In the data rows, the value 128 means zero.
Here are some points:
[112 124 174 124 104 113 155 127 146 147 144 126 148 100 117 120]
[ 97 195 163 133 177  98 183  63 149 135 222 255  76  51   0  85]
[100 150 131 107 102 105 136  96 110 134 131 152 139 129  98  92]
[102 158 122  99  89 137 119 134 137 136  99 177 131  76 145  69]
[ 96  94  78 161  92 136 129 142 120 146 120 119 118 144 169 137]
[109 126 104 174 152 126 120 108 137 159 126 133 126 133 145 133]
[144 110 157 120  86 134  98 176  96 176 133 156 177 133 157 119]
[165 119 161  65 217 145 110  93 115 114  84  96 179 142 160  93]
[122 138 119 153 144 137  98 115 135 135 138 187  89  52  85 127]
[167 110 118 120 117 142 110 114 146 138  76 115 117 152 133 141]
[ 96 141  74 141  80 146 165 127 175 146 255 220  75 102 143 170]
[134 142 112  91 117 122  68 125 108 134  67 106 120 107 120  97]
[128 106 175 188 142  82 126 148 123 148 141 166 136 148  70 136]
[133 102 134 182 180 122 142 137 119  78 113  92 114 187 156 133]
[149 134 143  85 143 164  90 155 126 122 137 123 143  84 121 145]
[132 134 120 127 165 158 162 114 162 114 191 116 142 166 179 173]
[151 109 174 148 177 145  72 136  88  91  74  94 126 135 158 120]
[135  97 190  93 191  93 144 127 188  92  90 158 115  90  74 109]
[144 114 144 157 137 118 122 152 126 147 120 123 131 134 127 141]
[195 114 117 176 217 170 120 125  97  64  74 153  94 139 124 138]
[108 112  82 144  97 154 156 216  74 102 179  86 184 207 232 181]
[106 154 122 148 117 138 174 113  98  97 154 137 126 104 108 143]
[ 95  77 108 166 115 131 169 119 117 181 110  78 173 124 142 124]
[117 147 133 145 112 116 151 133 125 158 147 123 144 123 109 140]
[151 213  64  28  98 119 128 106 142 159 140 149 119 137  81 113]
[154 121 127  82 165 119 149 136 139  74  91  98 121 145 111 126]
[164  92 155 119 155 109 143 130 189  95  86  46  84 177 107 162]
[105 126 123 144 123 128 134 119 121 126 130 149 123  92 131  94]
[160 120 172 129 148 140 123 132 132  96 132  88 122 142 119 163]
[168 137 162 102 120 138 119 130 171 155 116 103 130 150 115 162]
[ 98 145 119  89 104 133 183 122 161 118 184 125 121 161 148 149]
[150 147 158  87 145 136  94 143 161 160  92  87 145 147 171 126]
[121 165  82 107  92 110 115 116 119 159 167 135 120 146  83 168]
[133 105 123 166 122 121  92 143  99 111 132 114 134 142 126 155]
[130 139 124 106 128 140 116 109 130 142 151 166 113  93 110 110]
[108 133 108 129 114  53 173  79 104 149 117 110 101 155  73 111]
[139  77 182  99   0 164 203 156 220 191 234 114 144 166 175 146]
[131 186  73 113 156 143 114 133 166 158  65 140 102 194 138 117]
[ 91 130 171 153 152 102 126  99 252 149  50 168  39  74  70 113]
[ 84  98 173 211  85 129 189 105 128 170  66  85 111 128 107  94]
[ 99 117 147  93 169 108 128  62 160 113  22 123 129 126 138  42]
Then 12 other points, each followed by its number:
[ 75 187 197 118 125  92 206  67 206  89 161 140  42  86  31 146] 0
[ 96 154 109 128 108 134 133 120 123 121 111 152 127 115 142  75] 1
[139 150  39 104 175 140 118  92 110  91 126 101  95 109 152 119] 2
[134 142 134 123 105 156 135 119 120 148 171 172  98  86  90 163] 3
[133 113 124 116 145 133 138 129 143 111 115 106 109 161 135 155] 4
[ 94 147  78 161  90 137 208 129 141  85 207 177  99 120 131 113] 5
[190 156 160  59 128 129  79 129 121 103 128 149 137 125  99 113] 6
[119 119 158 145 118 109 108 150  98 142 109  91 127 112 110 135] 7
[151 126 125  89 157 143 102 167 124 156  92 138 122 119  95 129] 8
[135 137 129 143 143 147  88 140 123 132 112 147 126  87 132 121] 9
[148  89 160 116 229 189 136 125  83 106 162  97 196  75 157 159] 10
[122 121 135 131 161 133 134 110  84  96 144 106 162 106 129 128] 11
Which of these numbered points is nearest to each point below by angle, seen from the average point of the first points? Its number follows each.
[106 149 105 112 120  78 187  66 104 147 132 107  94 136  48 102] > 0
[166  69 230 146  86  34  85 203 145 122  89  37 179 163 120 160] > 7
[131 105 173 115 177  54 149 114 178 104  95 159 130 127  68 115] > 0
[120  99 152 119 162 162 145 112 150 147 118 137 154 115 153  90] > 10
[ 76 130 102  81 148 143 189  85 170  80  43 146  83 144 166  26] > 1
[ 77 153  88 163  94 127 202 128 146  89 185 173 115 129 133  99] > 5
[139 114 147 125 121 126 143 140 127 115 164 137 112  99  97 124] > 3
[117  93 183 165  97  81  93 161  66 120 102  64 127  92  82 120] > 7
[159 159 133  66 206 177  67 139 184 214  77  73 200 193 186  95] > 8
[134 114 128  80 199 145 111 105 120 139  98  99 179 142 153 103] > 10
[100 134 157 123 145  98 130 119 190 139 105 195 120  87  99 117] > 0
[134 122  99 127 151 172  74 141 112 133 108 140 127 101 155 117] > 9
[129 147  76 118 122  80 121 105 117 162  49 107 143 159  53  89] > 8
[128 126 115 168 166 112  99  98  94 120 120 114 136 142 129 136] > 11
[141 147 131 136 172 124  46 166  88 210  44 120 201 129 128  72] > 8
[135 129 133 142 157 151  79 133 120 129 118 153 120  79 134 121] > 9
[ 56 127 133 145  69  37 151 135  81 204  98  24 141 111 122 124] > 7
[112 131 159 176 106  96 169 109 149 134 151 106 123 120 111 138] > 0
[ 98 121 113 113 131 108 147 101 151 105  82 134 100 144 146  83] > 1
[132 106 151 182 130  98 121 146 124 131 125 119 134 135 110 149] > 7
[169 139 142  81 133 119  88 134 118 120 126 139 161 125 111 122] > 6
[153 167  92  34  76 156  99 109  80 113  98 106 136 127 137  92] > 6
[157 158  88  46  78 163  90 118  96 134 108 121 144 141 158 105] > 6
[124 140  77 119 167 108 117 104 118  90 121 111 102 105 141 112] > 2
[137 124  80 158 118 157 108 135  50 104 162 110 154 156 182 150] > 11
[154 113 104 112 151 161 117 114 111  76 199 182 114  97 103 174] > 3
[ 84  70 128 182 149 156 189 139 144 119 230 184 107 110 149 161] > 5
[115 131 136 180 121 100 213  84 191 161 170 106  95 124 120 160] > 0
[132 114 143 167 132 117 123 137 129 145 131 118 142 132 125 138] > 7
[136 157 108  49  51 121 132 136 131 154 217 117 125 121 106 156] > 3
[101 150 163 118  84 144 142 116 179 191 145 148 154 134 166  86] > 1
[136 116 112 112 149 121 153 147 135  94  46  79 130 223 169  93] > 4
[127 131 129 122 126 126 131 125 122 118 115 123 125 124 124 127] > 11
[144  79 165  85 165 126  51 130 136 177 117  53 204 150 181 149] > 10
[160 133  99  60  81 157 126 169 112 145 180 134 171 143 153 151] > 6
[123 157 110  78  97 127 122 125 116 117 183 139 141 102  99 139] > 3
[106 141  62 213  87 139 156 155  62 145 170 102 124 158 175 149] > 5
[136 130 136 102 134 143 102 143 140 136 125 131 135 108 125 136] > 8
